In the rows, 128 means zero.
Each named move below is a turn or a mirror, shown by a few rows before and after it. Which moves, in which order, take the first row of each later pair to the second? The first pair is answered.
mevop:
[150 137  99 126  65  92  92 194 182 180 161  76 149 159 132  91  89  97
 161  59 136] -> [147 128 107 128  69  98  93 189 181 179 163  66 149 166 135 103  85  92
 174  57 132]
[ 87 117 134 126 124 146 119 121 101  93 116 125 107 132 118 146 154  89
 149 134 101] -> [ 94 138 107 135 111 139  99 105 113 113 111 156  91 111 121 101 154 105
 138 151 118]
[174 151 115  85  94 124  98 106 175 200  96 140 134 131 162  88  63 111
 142 186 160] -> [148 108 158  77 129 138 140 142 145 141  99  72 176 176 165 189  85  76
 184 154 133]
mibep:
[117  90 128 176 146 144 144  96  92  72 117 167 126 124  83 135 217 134
  64 147 129] -> [130 172 167 127 104 155 139 143 163 170  95 129 154  97 120  81  85 175
  81 174 189]
[183 124 116  77 150  59 106 108 127 150 134 145 140 117 110 125 149 104
 133 123 164] -> [159 115 145 108 160 102 126  99 107 105 148 164 123 109 103 124 189 126
  88 147 170]
[114 157 139 117 102 147 111 123 126 159 101 155 128 100 119  89 126 147
 106 163 175] -> [138 130  95  99 116  92  87 114 124 177 103 148 146 123 108 129 129 106
 146 129 142]
[183 102 118 151 150 109 127 133 131 150 126 129 136 139 113 132 129 126
 111 158 154] -> [174 105 120 154 155 116 142 126 133 133 131 129 126 136 115 126 144 129
  96 161 161]
tudin:
[173 115 131 116 108 109 136 102 150 152 106 160 109 127 127  90 120 144
  83 218 186] -> [190 130 135  97 107 100 129 110 153 168  98 145 127 129 138  98 102 144
  99 213 188]
[128  96 127 116 140 138 119  47  87  89  55 172 107 143 114 145 177  74
 112 165 123] -> [184 102  81 106 149  75 104  70 113 133  59 149 119 153 100 146 161  48
 147 140 117]
[190  94  98 113 152  86 117 120 136 129 142 129 118 177  84 130 191 121
 103 145 130] -> [169 112 144  69 136 102 133 144 155 145 114  75 164 181 107 169 113 102
 156 143 141]
rera:
[138 100 156 175 129 146 173 118 115  96 127 143 124 122 121 105 175 144
  96 162 142] -> [107 139 164 149 103 162 156 106 119 126 107 150 119  98 151  77 120 146
 102 167 151]
[112 118 118 113 139  79 151 115 133  86 178 111 107 139 125 174 160 100
 182  74  96] -> [104 137 114 134 138 101 147 108 131  71 205 140  70 126 122 131 187 135
 145  91  99]
[ 93 145 156 123 132 145 143 130 121 124 104 146 124 112 134 109  56 134
 111 133 132] -> [110 124 154 115 150 132 151 135 116 118  97 121 143 143 132 153  60 102
 132 122 135]
[124 106 152  97 110 136 104 118 135 154 107 167 148 115 133 116  94 104
  93 160 112] -> [139  82 150  93 123 123 110 123 136 144 106 152 161 133 127 150 104  76
 102 146 105]
Now pairs of rows:
Each pair is 2 to 4 moves apart.
[117 149 104 111  99 137  75 103 132 152 127 188 104  92 114  77 142 142
 122 118 113] -> [123  89 110 142 143 131 122 131 113  93 161 138 117 140  99 154 210 118
 139  93  85]	tudin, mevop, mibep, tudin
[142 115  98 104 164  89 107 130 128 159 118 146 165 159  91 187 128  98
 217  89  85] -> [167 170  96 132 137 110  94 146 174 211 138 166 138 111  93  84 109 190
 162 130 145]	rera, mevop, mibep, mibep
[ 53 120 151 153 135 156 130 109 107  96 166 184 108 116 108 165 128 141
 172  78  88] -> [131 132 119 126 134  94 118 161 166 174 167 137 143 132 103 164  74 131
 207  75 115]	tudin, mibep, mibep, rera
[216  76 138 145 190  94 143 171 125 160 137 109 140 170 113 185 122 148
 103 127 157] -> [187  99 185  98 160 121 147 152 133 170  97 107 162 155 135 187  60 133
 120 145 170]	tudin, mevop, rera, mevop
[123 152  87 106 142 122 131 104 128 157 107 152 148 128 151 116  93  92
 136 115  90] -> [155 136  87 156 166 124 158 134 134 130 146 147 127 146 126 110 152 136
  90 121 103]	mevop, rera, mibep, tudin
[149  97  86 168 181 114 123 151  93  98 160 135  98 158 102 158 185 130
 116 136 117] -> [126 169 125 142 140 152 132 194 145 163 153 119 116 115 132  99  84 188
 132 150 165]	tudin, rera, mibep, rera
